In the rows, zero is written as 128.
Where one turn sends some rows of the set: a few examples, then the rows asked
z957: [149 125 121  90 108 144 124 128 133 146 136 125 161 160 136 119 141 110
 148 175 142 131 111 151 145 148 120 115  98 140 110 129 107 111]
z298: [183 108 141 120 127 114 120 148 127 171 142 138 124 136 144 100 119 138
 126 163 133 136  97 159 128 169 125 119  87 119 108  82 121 150]
z341: [167  86 122 142 124  81 104 155 100 176 119 165 135 141 123 122 121 142
 124 135  92 153 106 153 101 134 127  99  93 123 108 118 149 118]
z374: [132 103 110 127 106 131  86 133 154 138 132 186 151 146 126 132 116 142
 133 142 137 140 132 141 139 146 114 110 115 132  89 113 126 128]
z617: [185 121 128 120 125 106 111 150 128 165 145 138 133 129 143  92 114 142
 125 156 134 133  89 152 121 161 131 131  79 127 108  94 118 150]
z561: [170  83 114 141 121  94  96 143 100 175 108 175 139 148 122 119 125 141
 130 144  99 148 100 150 100 135 132  93 100 125  99 110 144 135]
z908: [148 123 124 121 104  89 127 179 132 179 108 149 154 152 145 127 123  99
 125 147 154 147 119 137 123 121 116  87  74 118 126 118 155 130]
z595: [147 119 111  94 107 110  90 144 157 172 107 136 153 118 132 149 120 147
 123 166 135 162 132 168 111 159 113 110 104 109 121 119  93 125]
z372: [148 115 115 119 113  95 124 183 127 176 100 150 151 152 144 137 124  94
 119 151 150 138 108 134 116 113 119  78  72 131 111 123 146 118]
z490: [143  97  91 118 101 136 120 145 120 163  99 141 160 147 125 144 120 134
 136 142 130 153 120 129 121 154  90  87 106 155 106 150 117  85]
z596: [150 115 122 116 110  91 138 182 127 182 103 139 148 148 131 133 127  90
 123 149 153 144 122 140 123 130 101  85  75 113 113 124 147 138]
z691: [155 128 131  92 103 143 123 129 137 151 140 126 162 161 141 133 120 121
 146 188 147 140 121 153 138 143 118 117  96 133 108 143 108 126]
z189: [140 100 107 116 124 132 127 126 123 150 119 134 138 138 129 100 126 158
 132 181  99 167 110 174 106 134 122 111 115 149  96 132 101 122]
z956: [162  77 121 142 120  92 116 165 105 179 122 167 120 146 113 120 120 144
 124 142  99 149 107 152 106 132 130  91  96 117  97 127 148 127]
z450: [146 117 114 113 124 137 137 169 111 126 110 152 143 143 135  92  89 140
 146 135 126 121 119 143 111 127  86 106  87 144  76 119 155 129]
z619: [177 121 106  87 111 112 137 168  93 153  90 141 156 129 126 112 116 140
 130 141 121 103 101 162 105 177 110  91  79 130 120 136 122 116]
z201: [181 125 111  87 118 115 138 172 107 155 100 123 148 128 131 105 110 146
 141 137 123 111 104 164 106 177 115  96  80 124 127 138 124 104]
z416: [142  97 119 106 117 130 121 130 119 147 125 139 143 136 123 120 111 165
 134 186  97 165 119 172 101 129 111 121 112 140  89 145 105 123]
z203: [178 119 120  87 122 115 139 177 105 166 110 119 139 132 124 120 116 132
 130 132 126 106 104 158 107 180 107  91  79 123 117 136 119 109]
z196: [171 101 133  94 136 124 127 142 156 143  85 139 165 165 121 117 112 119
 159 151 146 143 115 163  95 131 117  89 103 118 122 106 134 150]
z215: [165  94 131 100 136 122 123 149 163 144  96 135 155 160 114 115 103 130
 163 136 141 153 118 155  95 120 112  98 105 110 120 111 140 141]
z584: [162  93 142  96 141 123 123 159 166 144 100 136 142 154 118 114 112 128
 167 149 143 145 123 163  99 136 109  95 109 105 107 103 139 139]
z815: [141 114 109 105 118 102 105 143 163 163  96 142 159 120 132 141 128 135
 109 156 136 164 134 173 115 165 112 103 102 123 129 109  94 121]
z947: [118 135  98 110 104 100 120 155 111 150 128 160 152 127 127 123 138 121
  99 157 111 128 131 170 129 134 123 107  88 132  96 149 109 127]
z440: [122 138 107  98  90 102 116 158 103 154 127 158 153 121 137 134 126 132
 109 174 114 131 136 167 129 138 108 112  89 123  96 151 113 125]
z377: [146 104 115 109 129 138 134 170 123 120 109 162 137 140 134  97  88 149
 135 149 127 116 105 147 105 122 100 102  90 151  72 115 143 131]
z621: [139 112 110 127 106 133  76 130 138 151 137 173 149 142 135 147 106 144
 134 151 129 145 137 140 132 140 106 114 112 126  77 120 124 134]
z618: [184 112 125 106 125 106 106 158 137 165 132 141 133 127 147 104 120 137
 120 166 142 127  80 151 122 160 133 124  78 127 110  83 111 136]
z660: [147 112 114 120 124 137 136 173 111 136 115 157 129 140 132  93  93 148
 144 135 127 118 118 142 106 140  87  91  99 139  70 128 147 141]
z790: [147 107 106 113 100 137 112 147 116 170 105 138 159 150 134 162 110 136
 136 156 126 155 133 140 116 151  97  86 101 143 103 158 123  84]

z416 moves to z691
z947 moves to z189
z201 moves to z450
And these:
z956 moves to z298
z561 moves to z618

